Each named move below is a turn or a mirror, shown by a few rows before and after it. Which moves, in which order, take the first row of each later pair to the second? The first pair is answered.
move tafu:
| -439 |  -75 |    0 |   68 | -139 |  -56 |  204 | -147 |   20 | -103 |  305 |   18 |   67 |  -44 | => | -146 | -147 |  230 |  115 |  134 |  164 |  424 |   80 |  131 |  -66 | -120 |  173 |  -30 |   80 |
|  264 |   25 | -190 | -212 | -449 | -277 | -690 | -180 |   95 | -314 |  -73 |    2 | -104 |  172 | => |  539 |  -42 |   33 | -181 | -180 |  -81 | -495 |   27 |  186 | -294 | -480 |  155 | -199 |  291 |
|  -63 |  -38 |  280 |  128 |   -6 |   60 | -135 |  163 |   60 | -117 |  -93 |   60 |  -94 |   -1 | => | -210 |  -13 |  189 |  108 | -136 |  -46 | -231 |   53 |   13 | -147 |   89 |  -14 |  -46 |  -44 |
| -474 |   57 |   -3 |  164 | -367 |  -27 | -333 | -348 |  -31 | -272 |  269 |   -8 |   67 |  -74 | => |   60 |  -60 |  406 |  206 |  134 |  355 |   51 |   57 |  144 | -215 | -477 |  297 | -132 |  128 |
move kibo:
|   25 | -184 |   61 | -316 |  141 |   52 | -190 |  126 |  106 |  -69 | -130 |  -89 |  154 |  -35 | => |   38 | -342 |  134 | -112 |   95 |  275 |  -81 |   38 |  -85 |  112 |  -21 |  109 |   56 |  -67 |
|   71 |   67 | -160 | -411 |  148 | -128 |  -94 |  259 |  284 | -222 | -291 | -260 |  -46 |   -9 | => |   95 | -295 |   48 |  102 |   73 |  449 |  186 |   49 | -177 |  193 |   -8 |  279 | -300 |  -60 |
|  233 | -125 |   55 |  136 |    5 |   96 | -148 |   45 |  -73 |   -5 | -257 |   70 |  -91 |  119 | => |  232 |  -47 |   19 |   52 |   20 |    0 | -186 |   73 |    2 |  -58 | -295 |   -5 |  -48 |  124 |
move Ropa:
|   63 |   90 |   24 |  -90 | -205 |  -14 | -122 |   19 |   -6 | -118 |   47 |  -45 |   49 |   59 | => |   60 |   66 |   15 |  -31 | -211 |   14 | -109 |  -25 |  -73 |  -41 |  117 |  -14 |   30 |   43 |
|  -92 |   11 |   46 | -120 | -103 |  -50 | -302 | -146 |   86 |  -90 |  274 | -446 | -344 | -151 | => | -105 |  -28 |   27 |  -98 | -103 |  -18 | -259 | -172 |    5 |   24 |  364 | -427 | -352 | -183 |
| -219 |   73 |  234 |   48 |  -87 |  134 |  136 | -255 | -121 | -163 |  149 |   57 | -234 |  155 | => | -192 |   71 |  195 |  -14 |   31 |   81 |  333 | -197 | -140 |  -30 |  278 |   19 | -172 |  112 |
|  151 |   33 | -236 | -255 |  356 | -175 |  566 |  381 |  -22 |  210 |   57 | -116 |   32 |  -20 | => |  131 |  162 | -105 | -310 |  244 | -220 |  101 |  396 |  274 | -284 | -442 | -177 |  -48 |  115 |
Now pairs of rows:
(two moves a pair)
|   13 |  357 |  205 |   33 |  245 |   48 |  -20 |  271 |  386 | -158 | -442 |  148 |  -68 |  544 | => |  -79 |   -2 |  213 |  444 |  -53 |  421 |  -41 |  -98 | -163 |  229 |   82 |  472 | -229 |  428 |
Ropa then Ropa
| -515 |  307 |   57 |  -42 |  -21 | -115 |   31 |   40 |  264 | -396 |  -99 |  -60 |   49 |   28 | => | -359 |   53 |  288 |  239 |   68 |  311 |  298 |   32 |   60 | -151 | -134 |  313 | -141 |   52 |
tafu then kibo
|   98 |    9 | -119 | -161 |  -86 | -125 | -368 |  102 |  132 |   -2 | -172 |   -1 |  141 |   -6 | => |  156 | -183 |   27 |   95 |  -82 |  194 | -202 |   32 |  -84 |  215 |  -87 |  268 |   -2 |   -2 |
tafu then kibo
|   24 |  124 | -190 | -229 |  -22 | -245 | -315 |   56 |  187 | -138 |  -51 | -300 |  122 |   41 | => |   -6 | -174 |  -28 |  193 | -240 |  207 | -388 | -198 | -157 |   27 |  103 |   97 | -130 |   20 |
Ropa then kibo
| -230 |   -6 |   65 |  207 | -297 |  154 | -157 | -161 |  -17 |  -97 |   19 |  134 |  -44 |    0 | => | -261 |   -4 |  -22 |  167 | -337 |   58 | -152 | -184 |  -76 |  -34 |  154 |   76 |    0 |  -49 |
kibo then Ropa
| -131 |  211 | -200 | -303 |  143 | -268 |  177 |  126 |  214 |  -94 |  -52 | -338 |  176 |  -16 | => |  -59 |  152 |   -2 | -135 |   19 |  -53 | -185 |   69 |  285 | -371 | -447 | -154 |  -36 |  111 |
Ropa then tafu
